In the rows, zero is written as 128.
One turn moves each row of this set onto another row. After a few examples, where does it send each row asked below?
detet: [121 116  93 176 112 163 149  98 151 157 106 109 120 100 159 158 109  92
 138 160  98 118 102 108  94 122 137 162 163 136 128 146 176 110 102]
Simi: [132 132 119 180 151 164 144 126 115 142 146 135  93 143 136 125 113 108
 148 136 126 100 113 140  88 133  99 133 147 154 167 151 183 119  75]
fop: [139 119 111 142 128 130 137 147 164 151 142 145 129 114 149 124 151 136
 173 123 114 116 108  90 120 130 125 136 141 122 148 126 166 128 103]
dek: [159 113 121 147 152 148 122 129 129 135 103 101 140  90 125 125 115 102
 145 126  95 128  73 122 122 102 116 134 138 149  92 124 168 128 128]
namu: [127 138 129 150 180 132 127 142 171 144 145 129 120 113 103 121  78 106
 150 111 108 119 102 108 142 122 137 131 167 157 153 138 180 135  87]
Sem: [115 112 133 162 114 160 131 100 125 112 140  89 170 121 131 125 103 104
 134 128  94 103 123 158 111 112 148 147 151 127 144 158 171 124 109]
dubuv: [122  90 124 155 162 156 127 112 127  91 123 137 124 118 113 130  90 122
 159 144  85 106 121 112 113 131 136 112 139 129 156 152 186 139 112]
moz: [129 160 117 166 109 160 110 129 143 149 140 108 111 133 149 118 105 106
 155 100  97 143  85 122 126 109 131 116 140 158 156 156 151 116 124]
tuzu: [138 162 115 166 101 159 118 129 138 145 137 115 112 135 143 115  93 111
 151 102  96 144  85 128 130  99 133 116 139 164 155 152 147 112 115]
mave: [131 125  96 133 109 175 141 127 135 151 112 126  93 156 114 133 134  98
 147 141 115 114  98 106 125 106 126 131 127 125 119 117 143 123  96]
Tupog: [110 121 101 154 133 144 163 137 135 140 153  99 116 132 136 139  93 115
 152 146  83 116 116 105 141  82 182 126 173 118 163 111 184 109 118]
sof: [113 141 121 149 183 136 126 137 160 166 128 124 116 115  92 122  97 106
 160 122 102 122  99 108 145 128 118 138 161 145 124 117 182 118  80]
zunud: [101 125 109 141 130 184 149 130 159 126 150  96 117 139 121 142  95  89
 143 135  91 101 120 110 148  93 151 134 133 125 158 114 179 107  92]
Molud: [127 138 110 160 130 143 123 126 147 135  94 112 161 142 127 126 109 112
 132 142  62 114 114 159 126 114 128 115 136 168 124 132 167 116  87]
Vumag: [137  99 118 128 153 164 140  86 113 145 105 112 120 134  97 119 107 113
 152 167  99 106 112 116 135 117 138 156 189 134 147 131 163 126 108]
dumos: [112 133 123 166 143 175 142 150  87 122 133 105 113 120 107 140 101 107
 141 139 117 111 108 154 113  86 139 130 125 138 170 143 138 139 123]
nuzov: [161 114 100 154 103 146 162 150 124 152 129 118 105 153 130 129 116 119
 149 136 122 117  78  88 123  95 132 125 171 157 154 137 148 131 119]
beku: [118 102 134 153 157 112 139 141 123 109 119 119 154 113 122 120 120 131
 188 140  88 111 135 129 106 100 125 139 167 129 152 130 185 114 103]
zasu: [111 128 101 170 158 153 152 143 131 103 138 115 121  75 161 128 118 141
 148 165 114 128 108 123 108 114 132 137 117 149 146 127 183 133  89]
veri: [112 155  90 175 153 136 149 110 133 142 126 101 123 121 141 146 105 127
 124 134  95 134  84 161 126 107 129 131 168 163 113 127 210 110 109]
pes: [132  99 115 131 156 161 133  89 117 139  99 124 108 133 100 114 119 111
 155 158  97 105 112 108 133 119 147 151 191 137 148 132 162 127 110]
remu: [136 132 109 148 110 127 141 124  93 162 131 154 114 127 113 127 121 125
 152 120 101 129 103 126 109  83 152 154 191 136 124 137 164 139 121]
Bemi: [103 128 109 163 141 160 144 150  89 173 123 127 106 133 111 134 105 127
 131 132 112 125 100 146 144 101 147 145 157 160 113 101 175 135  77]
Tor: [115 158 117 154 125 145 112 131 147 167 129  79 128 134 136 117 101  91
 141 109 103 121  89 144 129 107 127 115 152 160 161 137 162 129 137]
teluz: [127 110 114 167 147 159 147 134 134  97 133 121 127 122 116 128 122 153
 149 129 144 112 102 109 132 150 163 133 145 112 142 136 162 112  89]
gok: [139 117 101 169 108 150 156 125 159 147 129 110 138  96 173 146 113 108
 146 159  97 116 111 108  90 107 139 171 173 132 141 138 165 103 109]
kude: [138 149 118 194 141 163 142 131 121 155 159 119 135 103 141 141  93 124
 103 105 106 115  94 148 122 122 168 137 164 154 133 138 181 113  99]
nadut: [111 164 113 154 130 144 108 136 146 165 120  86 126 125 138 116 105  89
 147 108 100 127  92 140 130 104 124 113 152 157 159 127 157 124 131]
Vube: [119 125  93 194 165 122 173 149 129 126 135 124 127  95 152 115 100 140
 143 165 114 127 114 134 107 114 148 127 135 146 129 115 181 136  90]
silag: [122 130  94 197 167 123 173 140 131 126 133 116 138 104 151 119 104 146
 143 168 112 129 116 136 103 124 147 123 140 138 124 121 180 130  98]
Kefa: [142  88 123 154 146 151 154 106 122 173 138 122 111 131 109 123  92 104
 164 166  99 116 106 107 130 117 140 171 190 125 145 139 156 129 104]
Meb: [132 130 103 162 116 125 146 125 103 169 132 152 107 124 117 124 113 131
 155 124 102 129 111 119 114  77 164 150 192 140 123 137 172 132 127]
Ginu: [127 120 116 170 145 166 152 125 132  95 136 124 121 127 125 128 123 149
 148 126 143 119 100 106 121 153 148 128 146 116 151 139 152 111  90]
Botuv: [149 131 135 177 140 150 141 152 116 149 167 111 135  87 141 149 109 121
 109 102 114 109  91 132 118 121 163 143 153 140 133 146 169 118 119]
vin: [114 121  99 135 119 190 138 125 147 146 131 112 113 158 101 144 112  87
 143 133 110 110 111 113 131 108 138 133 118 123 129 110 163 115  90]
Borut: [134  83 118 152 145 157 159 106 116 170 133 127 108 132 108 122  86 104
 162 164 102 119 107 102 136 116 133 169 183 131 138 136 162 136 101]
Goboz: [164 109 130 163 149 149 140 156 121 152 151 102 136  77 125 144 109 117
 139 115 116 124  74 116 118 111 138 147 136 124 119 134 164 125 136]
mures: [111 121 123 164 154 136 135 141 108 162 123 125 113 125 142 138 125  91
 160 142 108  98 120 144  83 103  94 150 175 153 148 128 192 124  79]
rupu: [115 140 110 170 123 148 132 125 152 142 104 118 161 146 138 132 113 118
 129 132  67 112 125 155 124 113 126 113 136 168 127 129 169 113  84]
fupi: [112 130 111 161 144 158 156 162  93 123 130 101 119 122 109 138 110 134
 153 159 108 120  99 144 116  79 112 135 136 141 160 131 138 133 139]
guvi: [112 108 129 159 149 120 142 150 121 136 115 129 141 113 136 129 129 119
 185 139  89 103 124 138 102  88 103 153 177 130 143 120 193 120  83]
bizi: [116 130 104 174 162 163 159 139 129 105 136 116 119  78 155 124 110 139
 145 164 118 126 115 123 105 111 137 143 110 149 140 131 178 131  85]

tuzu moves to pes
Vube moves to moz
Now these:
dumos moves to sof
Sem moves to Bemi
mave moves to beku
Botuv moves to vin
Simi moves to dek
veri moves to nuzov
Borut moves to zasu
remu moves to teluz
namu moves to detet
Meb moves to Ginu
zunud moves to mures
Kefa moves to bizi

